[[ 52 -16]
 [ 14 -85]
 [ 38  44]
 [ -9  -3]
 [-32  24]]
->
[[ 52 -16]
 [ 14 -85]]

[[-19 -15  61  22   4]
 [ -3  -4 -56 -47  28]
 [ 79  71 -83 -29  68]]
->
[[-19 -15]
 [ -3  -4]]

[[-82 -42 105   5 -56]
 [ 23  -8 -62 -29  90]
 [  7  -6 -66 -34 101]
 [ 35 -10 -88 -53  60]
 [ -5   4 -47 -23 108]]
->
[[-82 -42]
 [ 23  -8]]

[[ -1  -1   8]
 [-22 -22 110]
 [ 19  19 -95]
 [ 12  12 -57]
 [  9   9 -41]]
->
[[ -1  -1]
 [-22 -22]]

[[ 8 68 38]
 [81 19  5]
 [ 6  7 73]
 [ 8 71 31]
 [ 8 68 41]]
->
[[ 8 68]
 [81 19]]

[[ 54   7 -12]
 [-96  56 102]
 [ -4  37  99]]
->
[[ 54   7]
 [-96  56]]
---
[[  7  93  20]
 [ 45  34 -42]
 [ 37  72  -7]
 [ 37  -7  99]
 [-79 -18 -24]]
->
[ 7 34 -7]

[[29  5 41 19 21]
 [40 47 44 55 39]
 [36 65 44 82 49]
 [42 21 44 36 33]]
->
[29 47 44 36]

[[-48   1  77  74]
 [-71 -55  27  99]
 [ 31 -22  77  49]
 [ 93 -10  19 -30]
 [ 28  61 -21 -77]]
->
[-48 -55  77 -30]

[[ 46  88  35  99  69]
 [-77  11   3 -28  96]]
->
[46 11]

[[  45    7  -35  -12]
 [  60   41   52   64]
 [  74    8   21  -58]
 [  96  -10  -94  -24]
 [ -39  -49 -101  -59]]
->
[ 45  41  21 -24]

[[ 51  68 -40 -36  48]
 [ 28  24 -36 -37  34]
 [ 80  76  49  40  52]
 [ 57   6  73  68 -17]
 [-43 -10  10  16  -6]]
->
[51 24 49 68 -6]
---
[[-82 -77  78 -80 -82  81 -81  79  80  84 -75  78  77  81 -80]
 [ 81  80 -84  81  81 -81  81 -82 -80 -77  78 -82 -77 -81  80]
 [-78 -79  77 -84 -74  82 -78  77  76  80  80  79 -81 -74 -82]
 [ 59 -83 -27 -81  48 -63  60  84 -67  82  80 -48 -79 -71  50]
 [ 78 -80 -52 -83  60 -70  73  83 -81  78  78 -56 -77  -6  66]
 [ 84  80 -78  25  82 -82  84  51 -80 -56 -14 -84 -16  27  84]]
->
[[ 84  27 -16 -84 -14 -56 -80  51  84 -82  82  25 -78  80  84]
 [ 66  -6 -77 -56  78  78 -81  83  73 -70  60 -83 -52 -80  78]
 [ 50 -71 -79 -48  80  82 -67  84  60 -63  48 -81 -27 -83  59]
 [-82 -74 -81  79  80  80  76  77 -78  82 -74 -84  77 -79 -78]
 [ 80 -81 -77 -82  78 -77 -80 -82  81 -81  81  81 -84  80  81]
 [-80  81  77  78 -75  84  80  79 -81  81 -82 -80  78 -77 -82]]

[[-60 -19 -16  75 -41  23   1  76  44  74]
 [ 50  26  26 -60  57 -25 -28 -57 -49 -63]
 [ 19  61  60  50 -60  96 -54  43 -37  49]
 [-29 -68 -69  -6   0 -40  74  -7  53  -3]
 [-28  20  23  68 -39  53 -39  69   5  66]
 [-86 -76 -73  22 -12 -31  46  29  95  24]
 [-16  30  32  75 -57  70 -34  70  -5  73]]
->
[[ 73  -5  70 -34  70 -57  75  32  30 -16]
 [ 24  95  29  46 -31 -12  22 -73 -76 -86]
 [ 66   5  69 -39  53 -39  68  23  20 -28]
 [ -3  53  -7  74 -40   0  -6 -69 -68 -29]
 [ 49 -37  43 -54  96 -60  50  60  61  19]
 [-63 -49 -57 -28 -25  57 -60  26  26  50]
 [ 74  44  76   1  23 -41  75 -16 -19 -60]]

[[ 84 -83  41  85  84  81 -14  75 -84  80 -85  75]
 [ 83 -85  61  85  84  66  12  71 -84  64 -84  62]
 [ -3   7  84 -78 -82 -84  85 -82  73 -84 -14 -83]
 [-80  84  49 -85 -85 -85  51 -59  84 -83  81 -81]
 [ 73 -74  65  85  84  84 -71  83 -84  79 -82  84]
 [ 47 -45  76 -74 -77 -86  83 -84  66 -83 -25 -83]
 [-84  82 -84 -21 -15  83 -84  72 -43  83  85  83]
 [ 54 -40  51  85  85  85 -81  84 -84  83 -82  84]]
->
[[ 84 -82  83 -84  84 -81  85  85  85  51 -40  54]
 [ 83  85  83 -43  72 -84  83 -15 -21 -84  82 -84]
 [-83 -25 -83  66 -84  83 -86 -77 -74  76 -45  47]
 [ 84 -82  79 -84  83 -71  84  84  85  65 -74  73]
 [-81  81 -83  84 -59  51 -85 -85 -85  49  84 -80]
 [-83 -14 -84  73 -82  85 -84 -82 -78  84   7  -3]
 [ 62 -84  64 -84  71  12  66  84  85  61 -85  83]
 [ 75 -85  80 -84  75 -14  81  84  85  41 -83  84]]

[[  5 -21  27 -18  15  30 -39 -42  16 -60 -24 -14  -6  31 -25 -29]
 [-30  -5 -58  75 -10 -51  77  32 -49  91  77  71 -43 -74  29  37]
 [ 17   6  46 -52   5  30 -59 -12  37 -36 -93 -54  55  77   6 -33]
 [ 15  54 -26   3 -20 -21  61  74  -5  50  84   2   6 -48   5  68]
 [ 46  68  28 -92 -17  21 -25  50  42 -26 -23 -92  63  28 -10  25]
 [  6  39 -27  15 -18 -26  60  64 -10  61  68  13   6 -42  15  58]]
->
[[ 58  15 -42   6  13  68  61 -10  64  60 -26 -18  15 -27  39   6]
 [ 25 -10  28  63 -92 -23 -26  42  50 -25  21 -17 -92  28  68  46]
 [ 68   5 -48   6   2  84  50  -5  74  61 -21 -20   3 -26  54  15]
 [-33   6  77  55 -54 -93 -36  37 -12 -59  30   5 -52  46   6  17]
 [ 37  29 -74 -43  71  77  91 -49  32  77 -51 -10  75 -58  -5 -30]
 [-29 -25  31  -6 -14 -24 -60  16 -42 -39  30  15 -18  27 -21   5]]

[[   4   14   12  -35   40  -49]
 [ -28  -34   42  108  -22  -45]
 [  34   15  -29   30  -26   -3]
 [  -6   42    2   14   -9  -63]
 [  13  -88   -6  -69    2   44]
 [  20   20   35   72  -11   18]
 [  12   89   -5  -22   38    4]
 [ -13   94  -46   38  -12   43]
 [   3  -79    8   66  -38   54]
 [ -33  -33   -8   41  -30   10]
 [ -44 -105    1  -13   23   91]]
->
[[  91   23  -13    1 -105  -44]
 [  10  -30   41   -8  -33  -33]
 [  54  -38   66    8  -79    3]
 [  43  -12   38  -46   94  -13]
 [   4   38  -22   -5   89   12]
 [  18  -11   72   35   20   20]
 [  44    2  -69   -6  -88   13]
 [ -63   -9   14    2   42   -6]
 [  -3  -26   30  -29   15   34]
 [ -45  -22  108   42  -34  -28]
 [ -49   40  -35   12   14    4]]

[[-90  -6 -94]
 [-89  10  88]
 [-79   1  92]
 [-28  -5  91]
 [ 60   4 -42]
 [ 91  -6  57]
 [-90   7  87]
 [-88  16 -89]
 [ 86  -7  76]
 [ 82  -6 -93]
 [-15 -10  69]]
->
[[ 69 -10 -15]
 [-93  -6  82]
 [ 76  -7  86]
 [-89  16 -88]
 [ 87   7 -90]
 [ 57  -6  91]
 [-42   4  60]
 [ 91  -5 -28]
 [ 92   1 -79]
 [ 88  10 -89]
 [-94  -6 -90]]

[[  6  -1  -5 -13   0  -4  11  -9   6  12   9   5   5]
 [  2 -13  -7 -74 -29   5  62  65 -38  30   7  87  -8]
 [-20 -21   4  11 -38 -20 -52 -38 -17  44  35  36  38]]
->
[[ 38  36  35  44 -17 -38 -52 -20 -38  11   4 -21 -20]
 [ -8  87   7  30 -38  65  62   5 -29 -74  -7 -13   2]
 [  5   5   9  12   6  -9  11  -4   0 -13  -5  -1   6]]

[[  29   60  105   17  -18  104 -103  -91  107 -108]
 [ 103  108 -103 -104  107 -107  110  108 -107  103]
 [-105 -106   92  107 -100   82  -68 -103   87  -22]
 [ 103   85 -107 -110  106 -107  108  108 -105  110]
 [-105 -108  -69   61 -105  -73  103 -108  -73  103]]
->
[[ 103  -73 -108  103  -73 -105   61  -69 -108 -105]
 [ 110 -105  108  108 -107  106 -110 -107   85  103]
 [ -22   87 -103  -68   82 -100  107   92 -106 -105]
 [ 103 -107  108  110 -107  107 -104 -103  108  103]
 [-108  107  -91 -103  104  -18   17  105   60   29]]
